[[145 139 136]
 [153 138 139]
 [149 143 133]
 [143 142 136]
 [155 133 147]]
:
[[145 139]
 [153 138]]

[[124 126 125 124]
 [127 130 128 135]
 [129 124 126 122]
 [144 122 140 103]
 [132 138 133 156]]
:
[[124 126]
 [127 130]]

[[119 111 156]
 [125 139 120]
 [133 144 113]
 [125 140 120]
 [116 124 118]]
:
[[119 111]
 [125 139]]

[[135 111 130 138 140]
 [125 108 131 105 132]
 [133 107 131 151 142]]
:
[[135 111]
 [125 108]]

[[123 125 119 105 124]
 [124 144 117 138 132]
 [125 112 130 151 131]
 [115 116 130 127 128]]
:
[[123 125]
 [124 144]]

[[139 124]
 [154 123]
 [149 128]
 [139 123]]
:
[[139 124]
 [154 123]]
---
[[115 138]
 [138 121]
 [132 124]
 [128 140]
 [116 126]
 [107 118]]
:
[[138 115]
 [121 138]
 [124 132]
 [140 128]
 [126 116]
 [118 107]]

[[112 126 126 120]
 [101 116 113 112]
 [138 121 132 153]
 [109 134 141 141]]
:
[[126 126 120 112]
 [116 113 112 101]
 [121 132 153 138]
 [134 141 141 109]]

[[126 127 136 122 125 131 130 125 132 137 131 129]
 [128 129 128 129 128 128 128 128 128 128 128 128]
 [127 128 128 128 128 129 129 128 129 129 128 127]
 [134 116 141 130 153 132 142 146 137 131 150 133]
 [126 132 128 126 119 129 125 122 128 132 122 127]
 [124 137 123 128 112 130 122 117 126 131 115 126]
 [124 132 126 125 117 128 124 120 127 131 121 126]
 [133 128 130 125 129 124 125 129 125 125 130 132]]
:
[[127 136 122 125 131 130 125 132 137 131 129 126]
 [129 128 129 128 128 128 128 128 128 128 128 128]
 [128 128 128 128 129 129 128 129 129 128 127 127]
 [116 141 130 153 132 142 146 137 131 150 133 134]
 [132 128 126 119 129 125 122 128 132 122 127 126]
 [137 123 128 112 130 122 117 126 131 115 126 124]
 [132 126 125 117 128 124 120 127 131 121 126 124]
 [128 130 125 129 124 125 129 125 125 130 132 133]]

[[149 137]
 [144 143]
 [136 150]
 [134 150]
 [151 135]
 [146 141]
 [140 147]
 [146 141]
 [136 150]
 [134 150]
 [148 139]]
:
[[137 149]
 [143 144]
 [150 136]
 [150 134]
 [135 151]
 [141 146]
 [147 140]
 [141 146]
 [150 136]
 [150 134]
 [139 148]]

[[132 127 121 130 124 131 126 125 133 127 129 133 130]
 [127 127 124 128 125 127 125 124 129 124 127 129 126]
 [123 137 152 132 143 125 138 141 125 132 132 124 129]
 [124 128 146 125 137 123 139 143 117 131 126 117 129]
 [141 104 112 125 105 118 137 135 115 114 111 124 140]]
:
[[127 121 130 124 131 126 125 133 127 129 133 130 132]
 [127 124 128 125 127 125 124 129 124 127 129 126 127]
 [137 152 132 143 125 138 141 125 132 132 124 129 123]
 [128 146 125 137 123 139 143 117 131 126 117 129 124]
 [104 112 125 105 118 137 135 115 114 111 124 140 141]]

[[118 116 138 143 111 130 120 123 107 144 143]
 [129 122 112 129 135 138 135 148 115 136 129]
 [119 107 126 147 114 144 135 129 130 133 131]
 [113 116 107 146 143 146 116 108 143 144 117]
 [124 109 134 130 148 127 133 125 150 133 136]
 [118 118 135 119 131 142 137 107 108 133 120]
 [113 122 131 139 123 117 140 136 149 145 145]
 [136 138 147 114 139 136 108 144 140 118 124]]
:
[[116 138 143 111 130 120 123 107 144 143 118]
 [122 112 129 135 138 135 148 115 136 129 129]
 [107 126 147 114 144 135 129 130 133 131 119]
 [116 107 146 143 146 116 108 143 144 117 113]
 [109 134 130 148 127 133 125 150 133 136 124]
 [118 135 119 131 142 137 107 108 133 120 118]
 [122 131 139 123 117 140 136 149 145 145 113]
 [138 147 114 139 136 108 144 140 118 124 136]]

[[123 117 141 131 114 121 130 132 120 129 128]
 [136 144 115 120 105 113 133 137 111 136 128]
 [141 129 115 130 111 119 130 133 116 130 127]
 [132 133 140 124 111 119 131 132 118 131 128]
 [113 131 141 128 114 121 129 134 118 130 128]
 [144 132 127 114 106 116 132 136 113 134 127]
 [142 128 120 116 110 119 131 134 116 132 126]
 [123 137 132 141 109 117 132 134 115 132 127]]
:
[[117 141 131 114 121 130 132 120 129 128 123]
 [144 115 120 105 113 133 137 111 136 128 136]
 [129 115 130 111 119 130 133 116 130 127 141]
 [133 140 124 111 119 131 132 118 131 128 132]
 [131 141 128 114 121 129 134 118 130 128 113]
 [132 127 114 106 116 132 136 113 134 127 144]
 [128 120 116 110 119 131 134 116 132 126 142]
 [137 132 141 109 117 132 134 115 132 127 123]]
---
[[119 128 107 116 121]
 [129 118 117 128 121]
 [125 124 124 131 127]
 [114 127 100 112 117]
 [112 128 100 116 121]
 [129 127 127 128 126]
 [127 119 117 131 123]]
:
[[121 116 107 128 119]
 [121 128 117 118 129]
 [127 131 124 124 125]
 [117 112 100 127 114]
 [121 116 100 128 112]
 [126 128 127 127 129]
 [123 131 117 119 127]]

[[155 126 138 139 102 138 129 102 148 131 130 104 108 106 155 134]
 [131 123 130 139 122 107 147 130 111 155 137 143 155 119 127 133]
 [140 148 143 150 121 155 108 122 139 122 142 106 127 138 121 110]
 [102 139 134 117 132 135 111 132 141 127 112 108 155 134 147 125]]
:
[[134 155 106 108 104 130 131 148 102 129 138 102 139 138 126 155]
 [133 127 119 155 143 137 155 111 130 147 107 122 139 130 123 131]
 [110 121 138 127 106 142 122 139 122 108 155 121 150 143 148 140]
 [125 147 134 155 108 112 127 141 132 111 135 132 117 134 139 102]]

[[126 125 118 103 135 109 105 130]
 [123 128 154 109 139 108 125 147]
 [110 151 136 153 112 143 103 120]]
:
[[130 105 109 135 103 118 125 126]
 [147 125 108 139 109 154 128 123]
 [120 103 143 112 153 136 151 110]]

[[124 131 122 125 138 128 129 127]
 [136 128 131 137 106 129 123 124]
 [125 127 133 126 125 125 136 132]
 [124 132 121 124 131 128 126 124]
 [126 127 131 127 119 127 133 132]]
:
[[127 129 128 138 125 122 131 124]
 [124 123 129 106 137 131 128 136]
 [132 136 125 125 126 133 127 125]
 [124 126 128 131 124 121 132 124]
 [132 133 127 119 127 131 127 126]]

[[158 119]
 [146 129]
 [127 135]
 [139 117]
 [142 126]
 [131 128]]
:
[[119 158]
 [129 146]
 [135 127]
 [117 139]
 [126 142]
 [128 131]]

[[131 125 132 129 143 150 144 146 104]
 [129 125 131 129 133 147 144 147 103]
 [128 128 127 130 131 127 146 132 124]
 [126 129 144 147 148 150 148 148 107]
 [128 128 127 130 131 127 146 132 124]
 [125 125 140 146 148 151 146 148 107]
 [133 148 147 147 146 148 151 151 107]
 [128 129 128 131 130 130 150 145 119]
 [129 126 131 129 134 147 144 147 103]
 [127 141 147 147 147 150 150 150 108]]
:
[[104 146 144 150 143 129 132 125 131]
 [103 147 144 147 133 129 131 125 129]
 [124 132 146 127 131 130 127 128 128]
 [107 148 148 150 148 147 144 129 126]
 [124 132 146 127 131 130 127 128 128]
 [107 148 146 151 148 146 140 125 125]
 [107 151 151 148 146 147 147 148 133]
 [119 145 150 130 130 131 128 129 128]
 [103 147 144 147 134 129 131 126 129]
 [108 150 150 150 147 147 147 141 127]]
